The rows of Z fall into 4 groups, and each row is roughly a mix of its group's hidden directions.
Z:
[[ 10  17 -14 -12   0  17   1  18 -11   6]
 [ 15   3   1  12  -6  16   6 -16  23   1]
 [-12   9   2  -4  29   8   0 -10 -12 -10]
 [-27   2  14  -9   6  -5  12   0  11 -12]
 [-21   1   7  -4  13  -3   5  -8  18 -20]
 [ -4  -5   7  19  18  26   0  -2  -2   4]
 [ -7  -7   3  20  16 -18  11  11   7 -10]
 [ 15  18 -14 -11   0   9  12  10  -7  16]
 [ 15   6   0  11  -1   6 -24   1 -19  12]
 [ 15 -15 -23  -8   0   2  12   8   2  15]
 [ -5  -1   7 -12  28  10   6   3 -17  -7]
 [-14  -6  -3  11  28  14   8  -4  -8  -3]
 [ 27   3 -19  -2 -11   7 -12   8  -2   1]
 [ 20  -5 -20 -12  -4   7   4  13  -2  16]
 [ 13   3  -9 -16 -19 -23   0   3   8   0]
 [  2 -11  -4   3 -26  -5  -7   8  17  16]
 [ -5   2  19  16   0  -6 -26  -6  -6  -9]
 [ 20   4 -14   2 -13  -4  -3  -1 -22  13]
 [-10  20  -8   2 -12 -18 -16  -8   5  -9]
 [ -5   2   6 -15  21   2   8  11 -19 -13]
 [  3  -9  -1  19  12 -22  10  16   7  -2]
 [ 10   1  14  16  -3  -9 -26  -5  -9   6]
 [ -8  -2   9  12  21  26  -5  -2  -7   1]
 [ 21  -1 -10   6 -10   7  -5   3 -22  14]
 [  9  -1 -19 -18  -1   9  22   6   5  10]
 [ -8  10   3  -6  24  -1   5   1 -18 -18]
 [  2  -8   2  11  11  26  -3 -13  17  -5]
 [-26  -4  15   4   6  -2   6 -19  -1  -9]
 [  5   8  18  17   0  -4 -22 -14 -10   4]
 [ -5   4  -3 -13 -10 -19   0  13 -24   9]
 [ -7 -17  -3  22  13  -6   9   2  17  -9]
 [ 16  10 -14  -9  -2  20  -7   9 -15  10]
 [  3  -1   4   7   6  24  -2 -18  20  -9]
 [ -3  -7  -1  19   4 -20  14   3  17 -11]
 [-14 -14   2  12  22  20  -5   1  -3  -2]
 [  7   2  15  20  -1 -14 -21  -7  -7   7]
 [ -1 -27   7  -1  -6 -11  -4 -15  16  -7]
 [ -5  11  24  15  -1 -14 -17  -5  -1  -6]
 [  4   0 -17 -21   0  12  23   4   6   4]
 [-26   2  13 -11   4  -2  10   1  14 -15]
 [ -4  16  -6   6 -17 -17 -18 -12   7  -5]
 [-25   0  13  -1  15 -13  13  -8   6  -6]
 [ 10  10 -20 -10   2   7  18  14  -4  14]
 [-29   1  17  -9   1  -2  15   0   0  -6]
 [-14  -2  10  17  19  21   1  -3  -9  -2]
 [  4  -1   1 -11 -27 -10 -12   9  13  11]
 [  9   2 -16 -13   0   1  27   2   6  15]
 [ 10 -21   5   0   6  19  17   9   1  12]
 [-21   1   8  -1  14 -10   4 -10  19 -15]
 [ 11   0   3 -12 -28  -8  -8   6  12  10]
 [ 29   3 -19   4  -6  -4 -11   2  -5   8]
 [ 16   5   2  -4 -29 -14  -8   0   9   2]
 [ -6  -4  -9 -17 -16  19  -9 -11 -12  11]
 [ -7  -5   7  15  21  -1   3  -1  17 -20]
 [ -8  24  -8   1 -10 -20  -6  -3   1 -16]
 [  6   1  -6   9 -28  -8  -7  -4  18  10]
 [-12   0  -9 -18   3  18  21  -4   6 -10]
 [ 10   8   0  -4 -27 -16 -14  -4   9   2]
 [ -5  -3 -17 -13   5   9  29   0   6   2]
 [ 25   5 -22  -6  -2   5  -6  16   0  -4]
 [ 26   5 -16  -5 -11   0  -9  16   1   8]
 [ -9  -8   0   9  29  11   9  -1 -14  -5]
 [ 11  15   1 -16 -18  14  -6 -10  -8  13]
 [  9 -12  -4  18 -18   2  -7 -10  15  16]
 [  0  -6  -1  12   1  22   3 -20  20  -5]
 [ 23   0 -10   1  -7   7  -2  16 -14  17]
 [  7  -1   4  14   6  19   2 -15  23  -7]
 [  4   1 -20 -11   5  14  23   0  -3  12]
 [ -5  -3   1   6  29  11  12  -4 -15  -9]
 [-19 -17   9   4   2 -11   6 -11  15 -15]
 [-20 -10  12  13   5 -17   6  -9  11 -11]
 [ 25   6 -18  -5 -14   2 -11  11   2   3]
 [ 10 -14  -7  15   0 -12   8   1  26  -3]
 [  7  -4   9  20   0  -8 -26  -5 -12   5]
 [ -2  -4  20  14  -3 -10 -25  -9  -1  -8]
 [-21   2  12 -14   4   4  10  13  17 -11]
 [-18  -2   9   2  23  15  -7   1 -11 -10]
 [-23   1  11   0  11 -16   9 -13  11  -8]
 [ -4  14   3 -20 -12  15  -8  -9 -18   5]
 [  4 -16  -4  13 -22  -2  -9   1  14  17]
 [ 25  -1 -20  12   6  -4 -12  -9  -6   3]
 [-20   5   5  -6   7 -14   6  -8  19 -16]
 [ -3  17  -2  -4 -13 -22 -18  -5  -3 -12]
 [ 23   6 -16  -5 -15  -2  -6  15  -4  11]
 [-28   0  18  -9   3   0  13   4   8  -6]
 [-21   1  13  -4  14  -5   8   2  21 -11]
 [ 14   9   1  -7 -28 -15 -10  -1   7   0]
 [-12 -17  16   3  -2  -7  -6 -19  12 -14]
 [ -3   9   4  -7   0 -20   0  18 -24   6]
 [ 15   7  -4 -14 -14 -25   1   3  12  -4]
 [-24  -6  21   7  13  -1   8 -10   5  -1]
 [ -6  -6   7 -10  26   5   3   8 -20  -8]
 [ -5  -1 -14 -23  -1  16  17   8   7  -8]
 [  4 -27   5   7  14  15   5   6  -7  11]
 [  2  -6   6  12  19  -4   1   1  24 -18]
 [  5   5  -8 -20 -22 -15  -1 -10  12  -8]
 [-25  -6  20   0  13   5  14  -2  -3  -3]
 [ -3  -2 -17   2   9  -5  30   3   2  14]
 [ -7  26  -4  -6  -8 -16 -11  -9   2 -14]
 [-27  -2  21  -7   2   6  10   1   8  -8]
 [ -6  18   0 -13 -13 -16 -22  -5   4  -4]
 [ 25   0 -17   9  -5   0 -10  -5 -16   8]
 [-19  16  -7 -10 -12 -17 -12   9   6  -5]
 [ 12  -2  -9 -13 -11 -28  -2  13   4   3]]

Each list below has four rows that fit no group; the rest each fit one group, if only roughly. Name those rows in the order they come.
    q_177: [  5  -3   0 -26 -14 -16  17   5   1  -2]
    q_319: [ -9  -9  10  -8  -7 -25  -1   8 -16  12]
    q_758: [-23 -15   8  14   8  -7   2 -16   1 -10]
    q_342: [  3  25   0 -11 -11 -13 -13 -12   4  -9]
    q_931: [ 19   6 -19 -11  -1   9   8  11  -5  18]
    q_953: [-15   7  21  -8   9  10   9   2  16 -13]
    q_350: [ -9  -5   5   4  12  31  -7 -11  -6   0]
    q_380: [19 17 -6 -9 -7 -3  4 21 -1 14]
    q_563: [-15   2  -1 -14  27  10   5   6 -11  -5]
    q_447: [ -5   0  12  16 -12   5 -29  -6   1  -2]
 -> q_177 q_319 q_953 q_447
    q_608: [ -1 -17 -12   0   3 -15  23   5  15   6]
    q_361: [ 15  11 -26  -3  -4   6   6   9   1  16]
    q_259: [  3  11   5  -9  14  -8   5   4 -21 -22]
    q_377: [  7 -12   1  25  14  -3  11   2  18  -3]
    q_680: [-21  -8   6  -6  -2  -6  13  -7  17 -18]
    q_131: [ -3   7  16   9   1   9 -27 -10 -10 -10]
    q_431: [-14  12  -1  14   3 -23   5   5  14 -11]
    q_750: [-16  -6   8   9  10 -11  -3 -15   7 -23]
    q_22: [  6   5  -4  -3 -14  26  -2 -12 -11  16]
    q_659: [ -5 -11 -11  16 -20  -9   0  14  14  10]
    q_630: [-21  18  12   0   4  -3   5 -10  16 -13]
 -> q_361 q_431 q_750 q_630
    q_102: [-10  -6   3  29  15  13   7   2  -3   4]
    q_295: [ -3  -3   2  -3   4  15  -4 -18  25 -17]
    q_796: [-1 20  1 -6 11  1  3 -2 29 -6]
    q_988: [  9 -16  -3   9 -20   5   4   7  15  18]
    q_391: [ -2   3  -4 -22 -14  14 -13  -1 -16  14]
    q_165: [  2   1  -5 -10 -11  11 -10   5 -23  22]
    q_736: [  9   8  -6  11 -20   2   9 -11  23   8]
    q_421: [ 23 -10 -19  17  -7   0  -2  -5  -7   8]
    q_260: [ 25  -3 -21  10 -13   7   1   3  -5  10]
    q_932: [ -5  25  -3   1 -10  -5 -14 -11   8 -18]
    q_578: [ -4   3   5  14   8 -26  13   8   6 -15]
 -> q_796 q_421 q_260 q_932
    q_94: [  9  11   1 -14 -10   6 -10   2 -22  18]
    q_113: [  0  -2  -6 -22  -3   3 -16  10 -22  12]
    q_373: [-20   7  -5 -12   4  12  20   6   5 -16]
    q_732: [ -1  -7  20  15  -1 -22  -9 -14   8   1]
    q_556: [ -2  -6  22  13  11  -2 -23  -6  -5  -8]
    q_633: [-20 -12  13   3   9 -15  15  -6   5 -12]
    q_178: [  0   9  18   3   3 -13 -27  -6 -11  -5]
    q_784: [-18  -3  12   6   2  -8 -19  -6 -16 -16]
    q_362: [-16  -4   5  12  10 -11  21 -16  10   1]
    q_498: [-29   1  15  -9  -4  -3   7  -9   8 -13]
    q_828: [-19 -14  -2   2  13   2  -4  -8  14 -22]
    q_292: [-17   8  17   8   1   1 -18   2   0 -21]
    q_900: [-19 -12  12   7   0 -14  -5   0   9 -21]
    q_649: [ -2   2  -8 -10 -22  15   0 -12 -13  16]
 -> q_556 q_633 q_178 q_784
    q_752: [  7 -15  -8  21 -20 -11   1   7   9   5]
    q_494: [-12   3  -4 -22  16   8   8   8 -18  -7]
    q_73: [-11  10   0  -5 -12 -14 -15   4 -25  -5]
    q_397: [  7   3  -2   4  -6 -20   7  20 -18  14]
    q_97: [  0  13   8 -16  20   0  -3  -6 -18 -15]
    q_493: [  3   9  -2 -12 -12  20  -5  -9 -18  17]
    q_79: [ -1   4  -5  13  28  11   6  -2 -19  -2]
    q_648: [ 14  13 -15   1   4   0  12  11 -10  22]
    q_960: [-24   3  16 -15   0 -10  13   7  12  -1]
    q_370: [-12 -10   2   6  13 -18   3   6  13 -22]
    q_877: [  2   2   8  16   0  -2 -27  -8  -6 -18]
 -> q_494 q_73 q_79 q_877
    q_148: [  5 -17 -19 -14  -5   1  20   1  12   5]
    q_675: [ -2  -2   9  16  26 -12   1  14   4 -12]
    q_806: [ 14   9  -1 -11 -13 -26   4  12  -5   7]
    q_688: [ -1   5 -21  -9 -10  13  19  -2  -4  16]
    q_135: [ 10 -10  -1  -8 -25  -8  -9   6  15 -14]
    q_853: [ -3 -13   6   6  28   7  -4  -1 -19  -6]
    q_258: [-25   3   6   1  13  -8   2  12  16 -13]
    q_746: [ -1 -10 -20  -5   8  -4  26  -2   6  12]
    q_52: [-23  -2  13  -3  13  -6 -11  -5  11 -18]
    q_346: [-24 -11   0  -2   5   6  17 -11   9 -16]
 -> q_688 q_135 q_258 q_52
